Each row has a name. Each piece below is followed by the name of the row it came from, unless a question asks for something else. Each question is about the rows just above it.

85	36	49	82	18	77 -> <93>
100	73	42	73	68	57 -> <163>
41	35	86	19	86	72 -> <164>
101	73	97	92	60	97 -> <32>
85	68	82	102	60	101 -> <94>
80	68	74	104	62	99 -> <21>
78	35	41	86	19	77 -> <99>
Which row holds 102	82 read backwards?
<94>
Which row holds 86	41	35	78 read backwards?
<99>
Which row holds 77	18	82	49 read backwards?
<93>
Which row holds this, read backwards? 72	86	19	86	35
<164>
Which row holds this, read backwards? 19	86	35
<164>
Which row holds 78	35	41	86	19	77?
<99>
86	19	86 is which row, read backwards?
<164>

98	144	103	116	140 : <2>
68	130	85	108	162 : <49>
96	166	114	119	92 : <16>
116	129	111	139	87 : <97>
69	106	84	96	164 : <179>
69	106	84	131	122 : <161>
124	168	47	100	131 : <19>
60	108	97	105	154 : <187>
136	180	92	120	124 : <12>
54	69	73	97	122 : <22>
107	100	86	110	81 : <192>
139	111	129	116 is which row, read backwards?
<97>
Which row holds 103	144	98 read backwards?
<2>
Which row holds 129	116 read backwards?
<97>
q: 69	106	84	131	122
<161>
Which row holds 97	73 read backwards?
<22>
Which row holds 164	96 read backwards?
<179>

71	112	150	100	27	42	82	184	66	139	155	79	84	176	83	47	114	65	90	86	23	100	103 = <8>
27	39	150	98	29	44	83	183	62	138	154	79	85	177	93	43	113	62	87	86	25	93	101 = <58>
28	42	82	184	66	40	83	185	69	137	157	81	82	175	79	49	115	69	95	86	20	104	105 = <33>
q: 71	112	150	100	27	42	82	184	66	139	155	79	84	176	83	47	114	65	90	86	23	100	103
<8>
43	93	177	85 is which row, read backwards?
<58>
40	66 is which row, read backwards?
<33>
Which row holds 66	184	82	42	27 read backwards?
<8>
Which row holds 176	84	79	155 read backwards?
<8>

106	86	143	100	91	124	131	119	70	145	122	92	119	106	101	95	81	50	72	62  <147>
93	93	99	139	101	93	56	63	79	72	81	77	97	110	67	132	114	125	137	80  <79>
110	110	92	65	168	89	55	76	38	101	120	171	103	188	70	117	92	104	102	125  <24>
106	86	143	100	91	124	131	119	70	145	122	92	119	106	101	95	81	50	102	122  <96>
112	106	98	87	154	110	52	79	43	101	117	179	106	190	63	121	85	94	105	126  <109>
101	193	139	69	96	108	42	71	84	61	97	93	93	102	65	114	116	118	131	68  <90>
112	106	129	87	154	110	52	79	43	101	117	179	106	190	63	121	125	114	105	126  <25>
Which row holds this, read backwards? 102	93	93
<90>
Which row holds 97	77	81	72	79 read backwards?
<79>
Where do 93	93	99	139	101	93	56	63	79	72	81	77	97	110	67	132	114	125	137	80 appear?
<79>
Where do 106	86	143	100	91	124	131	119	70	145	122	92	119	106	101	95	81	50	72	62 appear?
<147>
Which row holds this, read backwards? 102	104	92
<24>
Which row holds 188	103	171	120	101	38	76	55 read backwards?
<24>

82	130	75	145	100	117  <10>
85	95	85	119	84	75  <106>
122	95	131	76	116	94  <151>
112	98	107	83	112	103  <15>
89	93	73	124	85	100  <9>
73	93	89	125	81	75  <182>
94	121	76	111	118	168  <101>
89	101	113	95	89	74  <30>
81	112	75	132	93	118  <209>
98	101	118	86	104	86  <212>
85	95	85	119	84	122  <112>
85	101	75	131	93	117  <142>
q: 89	93	73	124	85	100
<9>
Which row holds this, read backwards? 132	75	112
<209>
Which row holds 116	76	131	95	122 read backwards?
<151>

89	102	113	119	118	113	113	121	133	141	133	103	61	25	10	27	65	111	148	166	166	155	138	117	164	76	138	59	65	75	82	83  <122>
89	99	108	117	120	119	115	112	113	120	129	139	141	133	111	81	48	22	11	17	40	73	108	139	159	167	166	158	146	131	115	99  <6>
118	120	119	115	112	125	141	124	67	17	22	79	141	168	159	133	102	73	59	66	81	83	86	109	150	168	137	80	49	58	84	99  <36>
89	107	119	116	112	125	142	124	68	17	21	80	141	167	159	133	102	73	59	66	80	83	86	110	151	168	136	80	48	59	85	99  <55>
89	102	113	119	118	113	113	121	133	141	133	103	61	25	10	27	65	111	148	166	166	155	138	117	96	76	63	59	65	75	82	83  <18>
The row with 89	102	113	119	118	113	113	121	133	141	133	103	61	25	10	27	65	111	148	166	166	155	138	117	164	76	138	59	65	75	82	83 is
<122>
The row with 118	120	119	115	112	125	141	124	67	17	22	79	141	168	159	133	102	73	59	66	81	83	86	109	150	168	137	80	49	58	84	99 is
<36>
Which row holds this, read backwards? 115	119	120	117
<6>
Where do 89	102	113	119	118	113	113	121	133	141	133	103	61	25	10	27	65	111	148	166	166	155	138	117	96	76	63	59	65	75	82	83 appear?
<18>

93	92	62	94	103	101	103	104	96	86	97	86	80	117	99	95	87	98	87	127	117 -> <80>
82	70	45	114	117	98	95	99	89	45	123	74	110	118	106	65	85	109	88	106	117 -> <26>
117	130	145	82	83	103	106	104	111	155	73	123	81	88	92	138	111	89	108	105	88 -> <157>
91	91	42	86	102	104	105	109	97	87	89	82	60	129	95	98	78	92	82	150	128 -> <126>
102	95	152	129	108	94	90	88	98	84	131	111	167	68	111	79	124	116	121	29	71 -> <46>
104	109	107	93	95	101	102	102	103	116	90	105	89	99	97	111	101	96	100	107	99 -> <100>
89	72	110	138	119	92	87	86	90	44	148	93	172	82	116	53	113	121	111	37	85 -> <92>
101	111	97 is which row, read backwards?
<100>
86	97	86	96	104	103	101	103	94	62	92 is which row, read backwards?
<80>
172	93	148	44	90 is which row, read backwards?
<92>

132	112	74	68	91	103 : <113>
105	103	114	109	101	92 : <125>
93	69	102	143	117	98 : <121>
40	22	106	168	120	107 : <75>
104	118	83	70	88	103 : <175>
126	71	74	123	107	63 : <186>
79	79	62	93	102	93 : <183>
117	125	71	74	86	75 : <95>
83	89	88	111	94	90 : <72>
105	114	98	119	118	120 : <135>
86	81	99	131	107	92 : <176>
Which row holds 74	71	125 read backwards?
<95>
114	103 is which row, read backwards?
<125>

105	124	53	77	142	79	111 : <129>
76	65	142	53	77	111	99 : <44>
76	65	142	53	77	111	79 : <14>
76	65	142	53	77	111	137 : <81>
117	65	142	53	77	111	79 : <107>
110	107	109	102	82	89	120 : <105>
Which row holds this, read backwards? 79	142
<129>
The row with 76	65	142	53	77	111	79 is
<14>
79	142	77	53	124	105 is which row, read backwards?
<129>
q: 117	65	142	53	77	111	79
<107>
Which row holds this, read backwards? 142	77	53	124	105
<129>

106	68	109	94	85	104	123	101	76	80	133	142	133	91	124	144	119	125	70	122	92	129	100	100	123	119	97	131	101	123	82	126	128	122	114	125	124	143	130	101	105	72	104	133	115	122	87	127	123	121	96	131	79 -> <47>
17	63	21	99	128	93	144	95	72	80	147	138	50	104	121	152	81	124	103	107	126	45	96	105	129	32	101	124	115	119	152	114	120	155	83	156	33	178	149	16	153	114	109	135	84	136	149	40	107	71	98	115	86 -> <87>
17	63	21	99	128	93	144	95	72	80	147	138	50	104	121	152	81	124	103	107	126	45	96	105	129	32	101	124	115	119	152	114	120	155	83	156	33	178	114	16	153	114	109	135	84	136	149	40	107	71	98	115	86 -> <5>
66	36	67	87	89	104	137	87	78	54	124	123	78	80	122	136	97	126	89	125	91	71	91	94	123	66	106	138	108	130	95	123	123	108	83	111	150	115	85	140	119	113	71	106	99	55	109	142	43	127	113	65	149 -> <128>
66	36	67	87	89	104	137	87	78	54	124	123	78	80	122	136	97	126	89	125	91	71	91	94	123	66	106	138	108	130	95	123	123	112	95	112	70	119	113	60	96	87	95	124	93	123	95	79	121	85	91	126	51 -> <131>
80	42	83	93	91	92	97	88	93	54	73	61	96	80	103	152	81	70	106	118	92	89	95	97	73	79	102	119	77	101	87	83	96	70	121	62	71	57	81	79	61	96	122	68	92	97	83	81	119	88	88	105	46 -> <91>
17	63	21	99	128	93	144	95	72	80	147	138	50	104	121	152	81	124	103	107	126	45	96	105	129	32	101	124	115	119	152	114	120	155	83	156	33	178	149	16	153	114	109	135	84	136	149	40	107	71	98	115	86 is in which row?
<87>

124	91	110	139	107 -> <185>
105	112	99	110	83 -> <102>
94	101	32	30	81 -> <198>
132	69	98	112	96 -> <45>
124	91	141	141	80 -> <171>
124	91	141	76	46 -> <3>
85	13	129	124	50 -> <169>
141	141	91	165	169 -> <77>
35	126	34	24	92 -> <98>
142	76	94	100	102 -> <68>
132	69	98	112	114 -> <200>
q: 124	91	141	76	46
<3>
Which row holds 101	94 read backwards?
<198>
169	165	91 is which row, read backwards?
<77>
Which row holds this, read backwards? 76	141
<3>
94	76	142 is which row, read backwards?
<68>
24	34	126	35 is which row, read backwards?
<98>

104	124	13	137	133	52	11  <54>
124	104	26	141	136	46	16  <60>
122	81	26	141	136	41	13  <114>
The row with 122	81	26	141	136	41	13 is
<114>
The row with 124	104	26	141	136	46	16 is
<60>

134	74	136	101	68	130	93	106	139	87	85	95	62	127	156	73	120	87	114	122	132	103	75	140	111	100	96	102	68	148	121	63	120	110 : <23>
50	75	95	107	93	107	90	97	130	77	73	109	91	94	128	66	117	84	134	74	137	101	68	130	93	88	70	95	102	173	93	44	118	128 : <62>
177	141	120	110	108	88	55	91	61	123	135	102	120	88	66	115	90	105	37	83	76	126	117	51	94	93	98	119	135	60	95	155	77	92 : <73>
Which row holds 93	130	68	101	137	74	134 read backwards?
<62>
Which row holds this, read backwards? 137	74	134	84	117	66	128	94	91
<62>
Which row holds this, read backwards? 88	120	102
<73>
93	94	51	117 is which row, read backwards?
<73>
91	55 is which row, read backwards?
<73>

110	102	51	69	132  <145>
86	116	110	137	122  <184>
150	88	109	123	82  <213>
130	56	119	94	83  <57>
100	44	114	98	86  <4>
37	109	69	132	51  <31>
59	95	117	80	89  <27>
125	74	116	97	81  <108>
28	83	121	106	89  <76>
110	69	51	69	132  <206>
56	107	105	77	112  <29>
107	127	59	88	106  <207>
97	116	74	125 is which row, read backwards?
<108>
q: 37	109	69	132	51
<31>
q: 110	69	51	69	132
<206>

115	101	118	111	94	102	110	93	100	113	110	111	98	70	111	112	98	94	123	138	84	102	98	94	80	112	95	108	124	104	120	109	97	104	126	72	127	107	112	113	118 : <88>
74	95	67	81	101	93	106	107	92	91	72	73	101	162	77	66	110	112	40	19	129	84	101	118	122	85	115	65	79	93	47	77	105	103	64	138	51	83	76	75	77 : <56>
100	101	94	95	92	105	108	102	101	102	102	99	95	111	98	99	106	97	99	102	96	98	94	92	97	94	101	100	99	99	105	104	99	100	99	102	98	101	106	97	104 : <43>
79	118	99	94	103	101	103	95	100	96	104	101	95	106	96	98	105	104	97	101	98	97	100	97	101	96	89	101	101	99	99	104	101	105	97	100	98	97	101	95	99 : <40>
116	100	82	101	99	87	131	110	108	79	103	77	95	119	98	115	107	110	100	104	100	127	97	103	102	120	110	104	80	114	76	83	101	106	74	111	92	62	113	90	105 : <123>
99	111	89	83	88	116	109	111	127	121	110	95	77	118	99	94	112	101	95	104	88	84	97	98	123	83	89	97	102	83	131	96	98	100	94	97	119	113	137	100	116 : <130>
q: 99	111	89	83	88	116	109	111	127	121	110	95	77	118	99	94	112	101	95	104	88	84	97	98	123	83	89	97	102	83	131	96	98	100	94	97	119	113	137	100	116
<130>
Which row holds 94	99	118	77 read backwards?
<130>

